128 stands for zero in the data rows.
Every row has a hidden score. In each pair, how much higher is the second row's than the first's? 20 means about the same, 40 much higher and 0 much lower. The score is a weighted sum of the row's numbers plus the product of two more (or one squared), each taken from its middle value.
[125 133 127  99  98 139  83 109 127 113 136 141 132 127 130 133 120 129]
[115 124  87 119 134 111 149 140 135 147 111 128 126 133 112 125 136 139] -> 19
[114 124 123 134  96 123 125  98 123 105 135 134 130 126 134 122 117 111]
[ 77 103 128  95  81 100 102  85 112  77 118 111  97 122 105 118 103  89] -> 22
[ 81 100 100 112 118 103  93 104 123  94  98 101  81 126  93 125 110 113]
[150 161 136 169 128 173 144 129 128 139 171 168 164 128 168 126 137  92] -> 23
[158 159 123 161 145 184 129 159 143 149 177 168 163 130 174 138 144 143]
[ 76  92 135  92  93  91  96  87 114  82  95 103  82 127  86 130 109 132] -> 22
[132 131 125 120 127 129 158 128 124 136 129 127 140 129 134 138 126 127]
[ 95 101 118 102 106 105 112 105 126 101 104 118  93 125 100 108 111 109] -> 23
[111 129 147 107 100 131 116 104 120  96 133 124 112 123 130 125 110  97]
[137 128 148 130 165 111 155 147 128 158 103 110 128 131 109 154 142 155] -> 20
[122 124 106 140 151 115 157 152 126 162 103 119 137 131 113 105 139 136]
[181 147 150 154 176 179 135 188 142 165 172 156 156 132 176 152 152 166] -> 27
[165 159 132 178 131 157 128 141 140 150 174 185 162 129 167 140 145 141]
[149 154 119 159 149 145 139 155 137 158 139 145 156 134 142 123 140 132] -> 16
[140 133 150 157 152 143 155 154 143 154 136 142 139 131 132 114 141 137]
[150 132 123 119 140 125 160 139 126 154 113 111 139 131 121 149 136 141] -> 17
[143 132 138 130 143 124 149 140 133 153 116 134 139 132 119 152 139 159]
[111 122 115  99 125 118 109 133 136 109 122 126 102 127 112 122 123 144] -> 25
[127 129 111 119 104 110 127 103 117 125 112 114 136 125 117 112 121 130]
[159 170 133 184 119 170 148 140 140 154 176 188 178 132 174 128 140 144] -> 32
[102  99  99 146 120 107 113 125 130 107 101 113  93 126  95 103 115 126]
[ 93 116 147 127 113 103 100 108 120 106 105 120  99 124 100 141 114 132] -> 12
[135 133 109 147 129 142 147 132 129 143 141 139 145 127 147 135 133 131]
[144 137 108  95 110 136 156 113 123 136 135 131 157 126 147 125 129 135] -> 19
[104 121 112 122  98 102 132  96 126 117 109 124 121 127 104 115 113 127]
[147 143  97 135 161 163 112 163 138 144 153 132 139 128 152 140 144 124] -> 36
[134 143 108 124 126 150 105 124 125 113 148 129 125 126 151 121 124 125]
[170 171 128 181 174 175 136 177 149 172 178 177 177 133 181 153 156 152] -> 24
[120 118 142  98 104 130  93  92 115  93 131 114 117 123 128  96 111 112]
[138 134 128 110 166 166 103 164 136 140 141 121 130 130 141 152 138 132] -> 33
[137 127 124  98 139 128 146 138 128 147 113 109 140 127 124 129 135 124]
[ 86 104 150 107  95  94 102  91 120  95 101 114  95 124  95 114 109 116] -> 15
[132 118 119 122 100 123 125 102 117 107 123 114 126 124 130 132 119 119]
[132 118 132 114 139 110 126 136 124 137 109 105 127 128 117 111 133 123] -> 23
[159 158 110 172 146 142 186 157 137 177 141 151 175 138 147 125 144 127]
[ 91  97 145 116  98 105 122  90 113  99 109 101 106 122 114 124 108 120] -> 29
[163 164 174 196 136 159 169 147 143 168 170 191 172 134 165 119 151 149]
[ 85 105 137  97 112 110  94  99 110  87 104  93  89 123 103 132 108 103] -> 17
[137 157 143 151 131 169 126 134 144 127 171 179 138 131 156 132 131 143]
[126 134 140 142 133 135 130 137 139 133 132 140 121 133 123 153 127 137] -> 11
[134 119 118 112 115 133 113 109 121 111 137 121 130 124 140 138 119 106]
[123 132 150 147 152 132 151 146 138 149 127 137 129 132 125 154 139 132] -> 22
[134 107 108 134 142 104 136 132 125 139 103 104 127 127 111 146 131 127]
[132 154 145 141 122 174 114 130 140 119 172 166 140 128 158 126 126 120] -> 25
[116 105 119 105 129  95 110 124 127 114  99 100  96 125  90 134 122 137]
[156 153 136 125 127 143 171 117 121 155 147 141 180 132 160 114 139 131] -> 20
[115 115 116 106 112 116  85 107 119  96 120  99 106 123 118 128 115  91]
[123 128 117 103 121 110 169 120 122 144 103 124 139 125 110 126 122 134] -> 8
[ 95 101 128 113  95  92 110  91 121  95  97 107  99 124  89 102 109 108]
[148 122 109 106 135 116 159 135 122 149 117 112 145 130 135 121 134 138] -> 19
[117 126  97 105 112 118 151 113 106 143 109 111 152 128 128 116 126 130]
[ 97 102 135  81  92  97  95  85 119  80 102  90  84 125  96 124 105 105] -> 20
[158 151 126 152 122 170 105 134 135 124 173 175 149 130 166 130 137 123]
[100 113 143 103 110 101 112 105 130 116 109 121 112 123 103 123 117 114] -> 20
[155 122 131 121 139 110 142 138 127 150 117 114 143 130 127 130 139 132]
[164 156 109 115 130 140 171 128 124 151 142 129 170 131 155 113 139 119] -> 19
[125 125 143 113 114 116 153  97 115 135 115 115 151 130 128 116 129 112]
[163 156 152 156 140 166 131 149 151 136 169 182 138 132 157 152 139 149] -> 25
[ 97 104 118 126 112 104 112 112 124 108 102 115 100 126  98 117 120 130]
[114 109 111 137 103 119 110 112 129 110 121 132 111 126 112 107 115 111] -> 22
[138 114 118 130 126 117 160 133 133 150 120 139 144 131 121 118 131 143]
[106 118 115  73 109 105 138  97 116 113 100 103 114 123 107 118 118 132] -> 16
[143 128 140 157 166 137 142 162 143 159 124 135 132 135 124 125 141 147]
[100 100 126 107 117 121 109 113 122  99 106  98  94 126 101 128 116 109] -> 23
[148 109 135 122 116 100 154 118 126 141 100 113 129 127 110 119 126 131]
[139 121 128 144 129 131 139 128 131 129 131 124 133 130 142 128 131 132] -> 23
[137 118 131 155 150 123 148 152 144 147 116 131 119 131 112 128 131 141]
[158 165 149 163 137 170 100 144 148 132 172 177 141 133 157 121 140 146] -> 23
[143 130 138 104 154 135 121 148 123 130 129 111 125 127 132 135 137 134]
[166 154 160 140 122 165  99 136 133 109 170 157 132 128 159 153 126 114] -> 14
[133 113 147 141 153 113 153 152 132 160 106 120 127 134 115 133 135 152]
[143 109 144  99 150 129 143 153 126 143 114 104 126 129 130 137 132 122] -> 20
[150 145 146 142 158 148 156 159 138 156 139 127 152 132 159 145 142 148]
[116 126 112 126 123 136  89 132 137 112 133 128 107 124 116 142 124 106] -> 33
[ 95 109 119 138 101 110 110 108 121 110 105 119 105 127  94 132 116 116]
[142 137 145 110 168 160 101 166 137 137 151 125 131 131 147 136 137 151] -> 24
[178 160 168 186 171 182 151 186 155 172 178 174 168 134 179 146 152 159]
[106 104 117 118 117  93 115 109 128 104 102 115  91 126  94 115 113 126] -> 19
[120 111 119 115 134 106 149 130 129 133 100 105 118 132 109 129 129 144]
[129 144 133  97 130 160 106 127 131 118 161 138 133 127 156 134 129 118] -> 31
[ 78  98 130 101 102  89 100  92 120  89  98 109  83 124  84 115 104 120]
[136 125 143 125 168 114 169 158 129 164 102 109 132 134 119 123 148 164] -> 17
[149 152 139 115 151 136 156 154 138 160 138 150 160 131 144 132 145 157]
[132 118 126 149 138 109 165 135 126 156 101 117 140 135 115 116 136 135] -> 14
[169 171 139 183 133 164 152 147 141 161 174 191 182 134 174 133 148 144]
[187 169 163 171 150 172 165 165 145 164 175 187 173 134 174 125 146 169] -> 39
[ 93 115 103 115  87 117  70  93 105  84 115 101  99 123 106 104 105 112]
[108 114 142 127 118 108 127 119 120 116 101 113 104 125 100 120 115 135] -> 22
[119 122 128 119  92 129 109 101 119 100 136 134 120 125 132 105 115 108]
[124 132 133 128 125 126 106 120 123 118 134 119 125 125 140 127 125 117] -> 16
[125 135 146 136 146 134 148 156 141 148 133 139 132 130 134 144 139 148]
[124 123 119 118 132 127 107 131 126 116 137 132 116 126 133 133 126 135] -> 23
[155 143 112 121 151 140 130 153 131 156 137 133 154 132 149 112 143 121]
[ 92  98 146 114 122 103 116 117 114 102 100  94  88 127  95 141 117 140] -> 14
[194 166 124 147 184 180 143 178 156 174 177 171 165 131 180 161 156 158]
[145 155 165 155 120 153 117 134 137 135 173 180 162 129 167 142 139 113] -> 24
[100 108 112 132 116  94 109 108 125 107  97 106  97 126  99 123 117 143]
[145 157 122 134 106 162 133 110 132 120 167 153 154 125 167 119 131 128] -> 23
[115 123 116  99 144 137  88 138 131 113 127 106 108 125 125 154 129 114]
[140 149 124 116 128 149 113 127 125 119 156 141 144 126 155 144 129 106] -> 7
[119 133 111 109 102 129 111 103 116 109 131 115 125 124 128 144 114 122]
[113 135 135 114 110 144  96 109 121 105 161 141 130 127 156 128 126 101] -> 33
[135 138 149 167 147 165  88 162 158 129 164 175 120 131 139 134 141 135]
[105 110 129  78  94 107 113  87 105  90 120 105 110 121 115 128 111 100] -> 16
[ 85 113 123 122 110  94 118 108 127 114 106 122 114 125 103 122 117 126]
[167 148 135 150 154 140 169 150 132 162 141 147 163 133 152 143 150 133] -> 22
[122 124 104 146 165 111 129 157 137 138 105 111 101 131 104 130 134 132]
[127 124 125 131 157 106 158 155 142 160 104 123 134 131 116 134 141 141] -> 22
[ 74 102 117 119 102  89 116  99 115  93  96  95  91 123  88 105 105 108]
[ 97 102 133 122 112 108 103 112 130  95 100 107  81 129  83 129 107 125] -> 27
[110 117 114 115 111  90 152 102 116 134 100 120 135 129 107 112 123 134]
[135 145 137 214 152 148 128 169 156 149 151 178 135 136 135 118 141 142] -> 25
[137 124 115 113 149 114 145 138 129 154 101 111 133 133 116 115 135 126]
[146 124  96 104 119 130 132 117 117 123 133 122 141 125 142 141 127 117] -> 18
[173 159 130 144 138 166 164 145 125 170 169 164 192 131 187 125 149 121]
[118 128 124 133 130 158  92 120 127 106 146 123 119 125 144 159 130 112] -> 29
[143 129 127 146 136 111 175 139 132 158 110 134 147 134 120 145 137 147]
[121 119  90 110 134  94 167 130 122 154  98 114 145 131 118 129 132 141] -> 20
[109 129 162 135 105 127 107 114 125 102 132 134 107 127 125 133 113 125]
[140 143 142 131 135 138 144 143 137 144 141 139 146 129 137 126 138 144] -> 12
[106 120 126 116 123 120 114 122 129 114 118 125 111 129 107 131 122 134]
[174 153 132 114 113 153 165 122 119 150 159 152 180 126 175 128 133 133] -> 21
[116 111 129 115 110 100 102 106 127  99 104 110  92 130  95 133 111 119]
[138 126 122 110 111 110 167 101 106 136 116 113 152 127 133 128 122 121] -> 18
[105 109  94 118  89 109 126  85 108 111 113 110 131 123 124 114 115 115]
[156 142 110 130 150 144 163 156 142 155 140 145 153 132 148 135 146 155] -> 20
[106 105 129 126 120 110 113 117 132 109 108 119  98 126  99 126 115 132]
[128 127 126 123 128 125 117 127 134 124 131 136 119 130 125 128 123 130] -> 18
[106 114 116  86 112 125 102 107 117 102 124 112 115 125 121 120 116 100]
[115 140 144 157 112 134 139 135 146 130 141 175 125 129 122 127 125 151] -> 34
[124 122 143  88 112 121 111 104 116 108 127 112 128 124 133 128 123 122]
[104 104 115 109  96 115 112  81 112  89 121 109 120 123 118 110 102  97] -> 15
[102 113 131 118 107  94 118 109 129 106 105 122 104 129 102 134 111  93]
[119 131 100 117 138 130 139 140 125 138 125 120 135 127 132 125 136 132] -> 26
[160 142 116 101 152 151 111 151 127 144 139 119 137 131 148 135 142 136]
[143 134 140  93 109 127 113 100 117 108 133 121 126 120 137 137 122  99] -> 19
[125 128 140 104 100 134 147 108 114 128 133 128 152 126 146 125 124 109]
[ 92 127 126 113 105 119  96  96 117  92 129 112 105 123 122 137 114 106] -> 25
[109 111 110 133 165 112 127 148 133 137 105  96 105 131 106 126 130 135]
[144 150 165 146 152 173 116 159 139 134 168 150 143 126 162 144 141 128] -> 25
[164 155 144 145 134 172 130 150 144 137 173 179 144 130 157 126 135 129]
[132 144 106 112 114 157 103 121 124 109 168 153 143 129 155 130 122 117] -> 17
[142 142 154 145 151 138 129 154 139 144 129 139 131 134 127 163 141 156]
[134 136 122 133 141 114 178 140 134 155 115 131 145 135 116 125 138 162] -> 21
[166 147 102 152 148 142 169 150 128 154 130 129 150 131 143 130 143 125]
[127 129 132 160 169 132 110 172 149 132 124 129 100 135 117 115 134 153] -> 23
[131 133 141 118 119 132 123 122 130 117 138 136 121 127 129 126 124 127]
[ 62 110 135 117  88  87  98  87 114  84  94  98  88 125  86 121 105  99] -> 17
[158 137 121 135 133 141 147 138 127 148 136 136 151 131 150  89 138 141]
[137 127 127 116 103 149 105 101 113 106 153 138 144 124 154 127 115 130] -> 25
[104 109 107 128 123 116 123 116 129  95 105 116  83 126  93 112 114 129]
[157 135 115 124 148 155 110 152 124 140 148 125 130 130 149 144 137 137] -> 11
[118 120 106 109 106 124 127 105 115 109 128 121 133 127 133 114 117 105]
[136 151 101 143 136 163 104 134 129 126 159 143 138 126 155 134 133 144] -> 24
[ 98 104 142 113 131 103  90 113 124 101 106  96  94 125 100 130 121 111]
[185 167 148 181 173 175 166 184 149 181 174 164 183 137 185 146 163 140] -> 5
[130 134 137 134 133 121 126 147 144 134 128 136 122 131 126 123 132 142]
[113 105 144  95  91 101 120  90 107  93 107  99 105 123 104 138 108 107] -> 22
[133 126 138 109 105 103 147  91 102 137 111 113 152 128 128 115 124 134]
[126 109 106 118 151 107 130 138 126 137 102 103 108 129 109 134 128 132] -> 23
[ 95 119 112  95 114 128  85 113 121  99 131 112 105 121 124 141 113 107]
[104 107 124 133 117 106 110 123 128 113 102 112  96 127  93 110 119 119] -> 13
[ 87 102 157 107 122  84 101 108 120  96  94  96  82 125  90 113 106 108]
[142 141 109 148 122 130 141 121 126 130 137 143 142 127 137 135 125 134] -> 23
[100 105 123 130 131 115  97 128 137 108 107 112  84 128  91 139 113 135]
[106 123 111 126 110 113  81 112 128  92 124 129 100 126 106 127 116 120] -> 20
[121 127 135 134 153 119 129 150 125 138 111 103 121 128 123 146 135 159]
[ 88  99 127 121  99  97 104  90 118  93  96  97  94 122  94 102 106 109] -> 21
[117 123 112 101 109 111 159 101 110 135 108 111 148 127 123 112 125 123]
[174 152 136 140 157 168 126 161 138 145 161 142 148 129 160 149 142 163] -> 24
[122 136 126 123 116 122 129 107 119 113 123 119 122 126 124 137 119 123]
[129 140 119 144 147 140 155 149 135 148 130 140 136 133 130 154 142 156] -> 26
[ 88 103 115 127  96  94  97  81 109  85 101  95  92 123  93 127 105  95]
[136 130 139 113 105 139 121 101 115 119 153 140 150 126 157 129 121 111] -> 22
[137 134 137  97 108 144  99 109 122 110 157 138 138 125 154 122 125 120]
[131 106 119 137 125  96 163 120 126 144  98 113 131 127 112 119 127 124] -> 10
[ 95 102 146  98 121 107  94 109 118  92  97  96  78 126  86 138 115 102]
[143 161 129 165 130 160 125 140 150 140 168 185 149 131 157 135 137 146] -> 16
[129 127 117 118 112 110 147 107 115 123 124 115 135 125 134 142 125 135]
[110 115 132 132 126 109 139 133 137 142 117 131 123 129 116 127 130 123] -> 21
[ 85 112 140 112 101  99  76  85 110  83 117 100  97 120 118 128 107 111]
[144 141 161 142 163 150 166 161 138 154 139 137 142 136 143 158 146 152] -> 19
[163 155 151 178 133 165 135 142 144 144 174 186 157 131 163 112 137 133]
[129 140 155 141 133 147 101 132 120 114 145 120 126 126 143 127 128 120] -> 15
[149 140 120 153 147 144 133 153 137 164 143 145 160 132 147 127 149 144]
[115 126 141  69 110 117 132  98 113 118 115 110 134 125 119 122 117 109] -> 22
[ 93 112 121 143 104 106 120 105 127 100 119 131 104 123 108 111 113 123]
[178 154 149 143 152 166 123 163 129 149 160 139 147 131 161 159 143 127] -> 15
[123 128 133 115 116 148 129 114 112 117 145 131 144 129 146  94 122 119]
[166 143 131 128 140 172 101 152 142 128 166 149 134 128 161 151 137 121] -> 19
[144 144 155 143 145 167 125 144 136 136 169 154 154 130 168 135 138 128]
[130 144 102 142 121 160  79 119 128 106 164 151 128 124 155 122 121 113] -> 20
[150 148 113 134 103 162  98 116 123 113 163 143 142 124 162 106 124 116]
[134 117 129 127 140 105 133 133 126 136 102 105 118 127 109 123 133 154] -> 13
[114 110 128 127 109 118 137 108 123 109 125 120 125 125 125 102 115 114]
[121 114  99 119 125 108 172 123 118 144 105 111 142 128 118 127 125 126] -> 16
[116 106 146  88 100 101 123  87 110  93 105 100 106 123 105 128 107 110]
[120 116 143 119  96 110 134  89 106 107 110 106 121 122 118 119 113  92] -> 19
[ 90 112 106 119 118 101 110 111 123 102  99 106  90 126  89 114 113 120]
[192 168 115 169 143 169 151 157 135 171 171 166 191 129 184 133 157 130] -> 22
[147 158 157 138 122 182 154 140 143 152 177 185 173 129 170 145 144 134]
[154 167 153 137 151 171 125 160 136 149 169 152 152 130 168 137 140 135] -> 15
[118 132 137 119 138 117 166 132 122 135 108 107 128 130 114 110 125 129]
[136 130 112 124 142 127 158 140 143 159 126 142 148 132 134 139 141 148] -> 25
[153 131 145 101 154 127 172 149 125 163 132 124 158 129 143 138 139 149]
[142 145 140 109 102 142 104 104 119 103 147 128 132 127 143 128 122 108] -> 22
[131 131 137 147 141 121 138 140 134 148 113 130 136 132 112 146 139 153]
[144 143 122 157 160 164 107 157 139 146 160 136 143 129 162 138 144 120] -> 37
[114 129 111 147 143 133 142 138 137 140 122 135 129 129 124 138 128 126]
[138 138 141 122 133 140 110 125 132 130 136 127 133 128 137 143 134 124] -> 30
[105  98 117  95 115 105 112 108 120 104  98  99  90 125  89 112 109 113]
[138 114  99 118 149 119 140 146 127 133 106 103 115 132 109 109 134 158] -> 25
[103 112 124  98 118 109 120 108 118 109 110  99 113 128 109 148 120 130]
[123 137 124 123 106 117 116  98 110 106 124 110 132 125 128 130 118 127] -> 15
[145 135 127 150 137 142 161 145 134 157 139 150 152 131 147 140 140 116]
[166 167 153 162 138 164 157 148 142 158 179 183 175 131 175 129 146 146] -> 21
[158 153 127 131 147 143 166 151 133 165 141 146 160 133 149 131 147 142]
[124 108 111  90  97 104 106  93 108  92 119 107 110 126 115 129 106 104] -> 19
[106 125 108 133 132 127 120 127 125 120 114 101 111 128 118 133 125 124]
[186 162 126 165 182 182 148 190 152 170 177 165 168 129 179 131 156 148] -> 22
[168 142 133 172 134 144 160 144 135 157 137 146 160 132 149 119 142 157]
[129 139 125 130 143 137 163 141 141 163 122 143 148 135 125 126 144 151] -> 12
[109 101 124  90 113 110 105 107 111  97 108  97  99 124 110 127 118 114]
[167 153 131 125 141 163 160 142 133 167 158 152 189 131 175 126 143 128] -> 19
[116 106 112 122 121  97 172 112 118 141 100 122 135 128 112 115 130 136]
[111 119 140 132 129 110 116 130 140 116 119 128 102 127 104 142 121  98] -> 25
[121 122 126 133 163 112 126 149 138 146 109 120 111 130 111 157 130 144]
[138 118 136 119 128 106 142 126 127 133 108 123 115 129 106 129 137 130] -> 22
[140 125 105 109 150 111 145 141 128 146 108 106 128 130 112 128 140 126]
[141 144 132 103 132 138 149 129 117 146 129 119 150 129 141 107 135 124] -> 11
[120 129 102 110 104 114 112 105 113 113 110 105 116 124 115 123 115 130]
[129 116 123 114 145 109 146 142 131 147 110 107 134 131 118 118 132 123] -> 22
[100 113 140 125 126  95 109 131 137 114 101 105  97 130  99 147 116 135]
[103 101 114 105 120 108 115 120 114 126 108 106 125 125 123 122 128 123] -> 32
[132 129  99 115 126 119 139 127 136 134 117 131 120 132 110 122 130 138]
[147 134 142 124 112 129 168 113 114 150 132 127 162 125 149 132 134 114] -> 16
[121 107 125  85 102 107 123  82 110 102 114 103 113 121 113 126 108  89]
[150 133 124 102 159 145 151 153 126 153 136 117 146 130 145 125 146 133] -> 28
[ 85  94 113 122  97 107 106  88 116  87 103  95  92 122 102 118 106 102]
[140 129 119 113 140 130 122 144 127 147 131 123 142 129 140 128 142 122] -> 34
[118 133 116 106 100 130 110 100 116 101 135 129 119 125 125 122 115 107]
[137 136 138 101 135 125 144 138 125 141 118 111 134 127 124 137 132 132] -> 16
[147 137 112 153 155 129 154 161 145 164 126 137 141 133 128 135 141 148]
[108 110  94 133 138 106 124 131 124 135  99 109 118 127 106 144 133 129] -> 30
[141 177 123 148 131 168 117 147 141 130 176 172 141 125 160 133 137 153]
[100 112 110 126 104 107  94 103 123 101 112 121 104 127 102 129 116 127] -> 15
[143 134 122 117 147 116 164 130 125 162 115 116 153 131 131 123 141 124]
[147 150 164 158 113 156 102 119 126 109 165 148 135 125 157 138 125 128] -> 12
[100 103 128  98  98  91  94  92 113  80 110  94  92 124 100 118 100 110]
[147 147 101 154 170 170 124 162 132 151 158 137 150 131 160 149 144 144] -> 28
[ 85 117 118 132 120 119  88 122 131 104 117 124  87 126 106 135 118 112]
[146 163 139 184 151 161 154 172 158 162 159 184 152 135 148 126 148 169] -> 25
[129 138 106 141 132 132 124 130 129 136 139 140 138 128 141 136 130 128]
[ 98 103 139 112  89 103  79  80 108  73 109  96  89 121 102 100 101 111] -> 21
[ 71 111 138 125 109 102 114 106 113 102  98  97  94 125  94 121 109 127]
[125 119 138 129 117 135  87 124 124 109 138 133 115 124 122 111 118 136] -> 26
[142 136 117 149 120 165 124 122 131 115 163 148 139 126 152 146 128 116]
[160 158 107 144 167 148 176 172 141 190 137 150 166 133 156 132 150 138] -> 15
[101 102 109 109 109  98 116 100 110  92 104  97  96 124 102 122 111 117]
[ 98 107  98 105 115 110 110 117 118 115 105 101 112 129 110 116 122 128] -> 20
[113 108 109 132  89 109 115  82 101  93 108 102 112 126 111 127 108 101]
[ 98 109 124  97 127 100  96 116 121 104  98  99  88 122  97 120 115  99] -> 29
[128 124 116  97 119 125 108 111 119 106 124 109 125 124 128 129 126 119]
[115  97 100 114 108 103 139 109 117 119  99 105 113 131 102 138 116 128] -> 22
[128 119 100 125 110 116 134 108 113 124 113 109 130 125 126 124 123 121]
[134 140 144 121 138 124 180 139 134 166 129 147 164 126 144 121 138 142] -> 19
[133 122 107  87 117 137 117 120 121 109 138 116 123 121 133 103 122 122]
[139 136 123 125 145 128 111 146 126 132 134 115 135 126 137 110 130 137] -> 14
[152 160 139 190 179 173 141 202 157 173 171 185 155 135 164 147 160 157]
[122 121 141 144 126 127 116 134 128 128 133 141 128 130 125 122 129 138] -> 18
[ 95 115 103 114 106 114 130 100 109 101 106 106 110 123 114 132 116 120]
[148 148 135 170 115 153 134 127 140 137 165 188 155 131 161 136 133 150] -> 34
[100 109 117 121 106 102 131 102 123 105  99 111 101 128  95 117 110 105]
[102  92 126 114 123 113  89 119 119 104 101  91  84 126  97 118 116 117] -> 24
[131 135 132 114 147 144 143 154 130 146 139 122 147 128 144 114 139 128]
[153 158 153 193 124 170 125 140 144 139 172 180 148 133 156 141 134 146] -> 32
[140 165 147 152 129 169 141 149 142 153 175 190 168 131 170 141 140 150]
[108 113 124  91 114 114 120 102 108 109 113 103 120 126 117 128 115 114] -> 15
[126 116 118 101 125 116 124 114 119 112 114 102 112 125 117 127 124 118]
[147 126 142 126 154 121 140 152 130 147 121 112 136 129 135 145 140 122] -> 25
[150 159 163 143 152 135 156 160 144 157 135 146 148 136 135 110 143 149]
[136 138 136 159 148 134 155 143 136 151 130 126 144 129 138 141 137 150] -> 20
[118 119 120 117 138 110 140 134 125 144 100 108 127 131 111 117 132 147]
[121 125 104 123 147 123 139 145 129 144 110 104 130 127 119 131 131 143] -> 19
[121 120 119 148 170 122 143 172 141 162 112 124 120 133 114 144 143 127]
[130 129 164 189 121 136 124 136 149 128 152 179 127 131 136 127 131 122] -> 16
[ 84 115 114 120 108  89 112 107 122  99  98 105  89 124  89 101 110 114]
[119 139 116 101  98 145  75 100 108  95 146 126 122 122 138 126 116 114] -> 27
[ 74  89 141 129 103  92  89 102 118  86  95  96  79 127  90 115 102 103]
[148 149 139 150 138 162 102 132 133 126 167 155 140 126 155 137 136 137] -> 26
[127 123 140 117 122 137 121 132 131 126 137 137 132 127 132 127 129 116]
[121 127 128 131 124 126 100 129 138 111 130 135 109 127 117 122 125 138] -> 18
[107 125 123 124 116 121 111 121 132 116 122 132 116 123 116 157 115 116]
[ 99 116 115 131 101 105  96 112 129  96 112 117  89 126  99 127 113  92] -> 21
